In the rows, zero is written as 128.
The rows of A fall into 3 groups, which share some directions, and each row is roughly a mix of its group's hidden directions.
A (129 x 13):
[[127  85 153 145 131 144 126 141 131 119 144 152 188]
 [134 172  85 145 170 104 113 134 116 133 126 120 100]
 [ 92 121 130  87 129 167  97 123 163 146 134 146 110]
 [161 136 151 129  96 110 158 121  87 106 124  98 154]
 [117 144  73 154 154 136 135 112 134 159 135 149  94]
 [137 156  76 122 138 105 118 128 156 159 129 167 112]
 [130 176  94 132 179 111 125 121 112 136 141 114 101]
 [116  90 109 162 106  99 132 118  76 122 107 125 129]
 [159 169 107 170 156 103 143 134 104 110 136 111 124]
 [111  74 123 119 137 123 121 132 103 152 152 125 178]
 [128 122  94 178 134 117 147 103  82 134 123 109 107]
 [103 124 120 124 161 146 107 140 179 143 126 175 123]
 [139 112 127 163 138 122 168 153 105 145 154 122 176]
 [109 155 126  93 134 159 125 136 186 149 139 142 113]
 [ 99 144 127 113 139 177 110 117 160 156 137 148  93]
 [113 163 119 100 157 162 120 120 167 147 157 137 106]
 [137 160 161  95 137 146 129 155 177 120 125 154 121]
 [100 134  93 126 168 141 109 128 156 159 132 151  93]
 [150 114 142 144 102 120 144 111  69 109 127  97 151]
 [143 191 151 116 121 110 127 125 153 109 119 115  93]
 [148 131 154 142 104 111 152 123  75 102 131  98 152]
 [151 175 115 121 117 111 147 123 124 126 126  91  77]
 [150 179 123 145 159  90 112 151 122  98 121 123 140]
 [137 150  75 159 152 121 151 134 156 152 138 151 112]
 [104 122 113 121 165 146 101 138 177 149 129 166 121]
 [153 103 118 134 127  93 132 116  88 116 136  81 159]
 [163 162 159 112 101 126 121 133 142  82 107 108 115]
 [128  75  81 129 140 136 113 127 113 146 145 135 165]
 [142 148 132 124  98  96 146 130  76 120 120  84 121]
 [116  79 152 120 129 122 125 140 116 141 153 132 186]
 [129 102 189 125 105 149 126 126 102 100 133 110 151]
 [103  88 141 107 106 160 118 126 165 144 121 168 135]
 [150 156 136 107 108 105 152 117  80 123 131  82 134]
 [117 144 143  90 132 159 112 150 187 131 134 150 127]
 [103 112  92 107 154  98 100  99 113 131 158 104 143]
 [110 123  73 140 149 141 119 100 132 157 138 143  89]
 [101 132 137 125 127 182 130 102 148 158 124 156  92]
 [141 123 112 149 177 147 126 133 184 141 138 154 132]
 [140 160 120  94 155 143 118 156 184 126 125 147 134]
 [114  99 118 113 138  95 138 162 126 161 123 144 179]
 [ 96 113 109 116 151 149  99 132 174 153 128 160 107]
 [117 123 111 143 166 144 118 144 184 149 132 163 117]
 [150 136  98 174 142  97 150 129  89 115 120 103 116]
 [103 129 103 118 168 148 101 128 172 151 136 156 110]
 [125 138  61 146 151 138 120 115 137 151 125 158 106]
 [170 144 128 154 141  90 146 147 119  97 136 103 161]
 [115 119 129 116 166 142 101 143 192 138 131 152 127]
 [128 142 154 159 127 179 149 134 149 116 112 155  92]
 [120 131 101 147 153 145 106 137 179 136 129 177 122]
 [115  95  92 163 159 137 142 141 133 150 141 151 165]
 [116 109 113 172 115 102 119 116  74 134 131 100 113]
 [111 109  96 161 120 167 145  99 101 147 117 135  96]
 [ 87  88 145 105 103 160 126 126 155 152 132 150 117]
 [169 150 118 142 167 105 107 121 110  94 125 102 152]
 [145 137 171 112 103 116 139 165 157 120  98 158 145]
 [124 120 145 132 127 148 122 139 162 123  75 181 127]
 [117 155  86 162 158 135 136 115 146 154 139 158 100]
 [117 123  94 183 128 126 142 104  82 137 131 123 107]
 [113 120 105 146 173 141 103 144 175 148 133 153 112]
 [159 119 161 136  97 174 141 137 146 136 132 135 170]
 [122 131  74 166 154 144 145 118 136 157 141 152 106]
 [136 123  96 177 141 120 143 101  79 129 129 108 114]
 [ 92 107 142  78 107 153  95 132 152 144 139 139 124]
 [120 134  69 135 149 126 127 112 147 163 136 150  92]
 [128 163 113 153 161 174 138 113 160 140 135 155 112]
 [125 152 146 126 174 125 140 157 186 131 138 144 128]
 [112 128 135  82 138 161 102 132 182 135 130 148 137]
 [131 107 116 127 122 136 132  90  67 136 140  87 122]
 [124 141 160 130 128 175 137 130 158 126 108 179 110]
 [147 168  97 158 175 103 118 129 107 113 133 115 118]
 [134 146 111 129 106 109 147 111  68 131 124  91 102]
 [111  98 119 161  96 100 137 117  73 132 122 113 120]
 [119 114 113 135 160 150 109 137 188 144 131 165 125]
 [101 160 150 115 128 161 126 123 155 152 135 161  86]
 [133  98 161 112  64 134 137 130 137 110 108 135 148]
 [153 124 129 183 116 112 162 121  85 115 124 106 131]
 [154 146 104 117 156  75 117 137 117 120 144  94 154]
 [128 156 107 135 187 102  96 125 107 108 118 116 112]
 [142  94 142 121 112  98 126 131 123 104 132 107 190]
 [142 165  98 134 194 117 118 128 147 133 136 121 113]
 [153 139 132 123  92 110 146 112  73 114 124  88 137]
 [123 166 112 112 126 130 114 111 143 117  97 118  66]
 [149 120 172 137  99 156 134 135 102  83 109 111 141]
 [135 144 164 115 116 121 128 157 127  85  81 109 153]
 [119 107 156  82  98 147 124 146 163 127 114 155 152]
 [104 143  77 132 153 127 117 105 135 164 132 150  93]
 [134 125  92 133 131  66 120 149 117 121 127  92 152]
 [132 105 173 137 121 125 142 157 120 116 133 132 189]
 [122 175 104 134 186 104 111 145 135 131 126 135 111]
 [129 143 117 146 118 118 157 111  63 132 142  98 107]
 [161 147 146 132 112 110 168 122  85 116 133  90 146]
 [155 139 121 130 112 112 154 105  68 123 124  89 130]
 [128 125 110 178 115  97 148 118  74 130 134 113 123]
 [ 86 125 138 127  93 167 136 130 152 150 123 168 107]
 [116 140  68 149 156 139 122 108 139 149 132 147  95]
 [125 116 145 167 143 127 161 158 115 136 142 139 184]
 [118 128  63 145 153 138 126 112 140 155 132 147  97]
 [142 133 176 109 100 131 121 137 104  88 106  98 145]
 [151 108 138 140 109  79 145 134  84 102 117 114 152]
 [135 100 124 109 118  84 108 125  99 125 142  79 154]
 [143 162 112 142 171  96 115 124  94 105 126  96 115]
 [126  74 145 133  69 143 132 122 108 130 115 125 141]
 [130  86 150 139 126 130 136 152 128 134 144 153 190]
 [138 124 127 180 115  94 153 113  83 121 136 113 147]
 [118 159  86 125 139 131 124 107 135 136 110 120  66]
 [161 152 177 134 101 139 133 130 161  90 129 132 113]
 [165 173  87 131 159 107 106 120 136 113 126 108 119]
 [112 114 118 136 159 154 101 132 179 132 135 174 131]
 [124 106  71 123 141 141 101 102 150 147 143 152 105]
 [151 122 111 154 126  82 136 129  74 123 123  95 128]
 [141 103 109 161 112  97 157 123  82 107 122 103 143]
 [164 109 136 153 121 133 144 154 127 113 148 138 189]
 [142 166 152  97 100 110 128 122 145 121 113 120  75]
 [135 177 113 129 130 125 139 120 144 116 107 104  69]
 [108  89  72 126 147 138 102 117 124 153 126 152 141]
 [153 110 102 139 130  88 132 143 114 105 115 125 185]
 [147 147 117 142 130  71 143 156 121 109 138  85 137]
 [ 94 139 134 118 132 169 125 114 159 151 120 170  95]
 [145 177 111 146 182  97 119 141 127 112 122 128 124]
 [115 117 102 180 127 140 144 100  91 138 124 111  94]
 [143 119 156 117  93 114 141 116  78 107 121  92 149]
 [142 127 103 174 132  97 147 112  74 128 127 113 126]
 [152 123 169 120 112 113 143 163 133  98 119 107 173]
 [ 90 116 150 120 105 172 116 122 154 149 114 158 101]
 [ 98 106  88 105 145 126  97 105 151 158 132 150 104]
 [140 134 148 135 106 108 157 123  67 116 131  89 134]
 [119 129  65 145 156 137 117 112 142 156 138 156 112]
 [127 101 156 121  78 158 165 116 142 129 135 154 145]
 [149 148 152 103 151 156 121 139 183 115 135 143 155]]
Here is one row of each group, with its name. Which group are the others in?
[130 113 194 123 106 142 130 124 106  98 135  99 140] -> <116>
[157 123 125 106 133  71 125 153 115 104 120  94 151] -> <72>
[126 115 117 133 159 153 109 133 194 138 138 159 130] -> <21>

[ 97 102 178 139  83 156 109 127 125 130 141 133 122] -> <72>
[101 126 130  88  95  80 116 162 145 135 137 118 140] -> <72>
[114 115 133 113 142 147 105 144 197 137 133 157 134] -> <21>
[ 94 102 149  92 102 153 140 133 159 158 124 157 124] -> <21>
[147  96 132 111  73 138 117 100  97 115 116 114 152] -> <21>
[151 128 153 129  95 113 155 119  78 109 125  95 151] -> <21>
[116 156 143 103 113 133 109 109 140 111  93 126  70] -> <116>
[140 165 159 113 116  96 149 152 110 112 109  84 135] -> <116>
[145 106 155 141 117 136 131 156 125 106 125 149 192] -> <116>
[103 100 110 163 113 116 124  99  76 144 121 117 105] -> <72>
[150 125 101 117  98 131 164 130 149 178 120 104 102] -> <21>
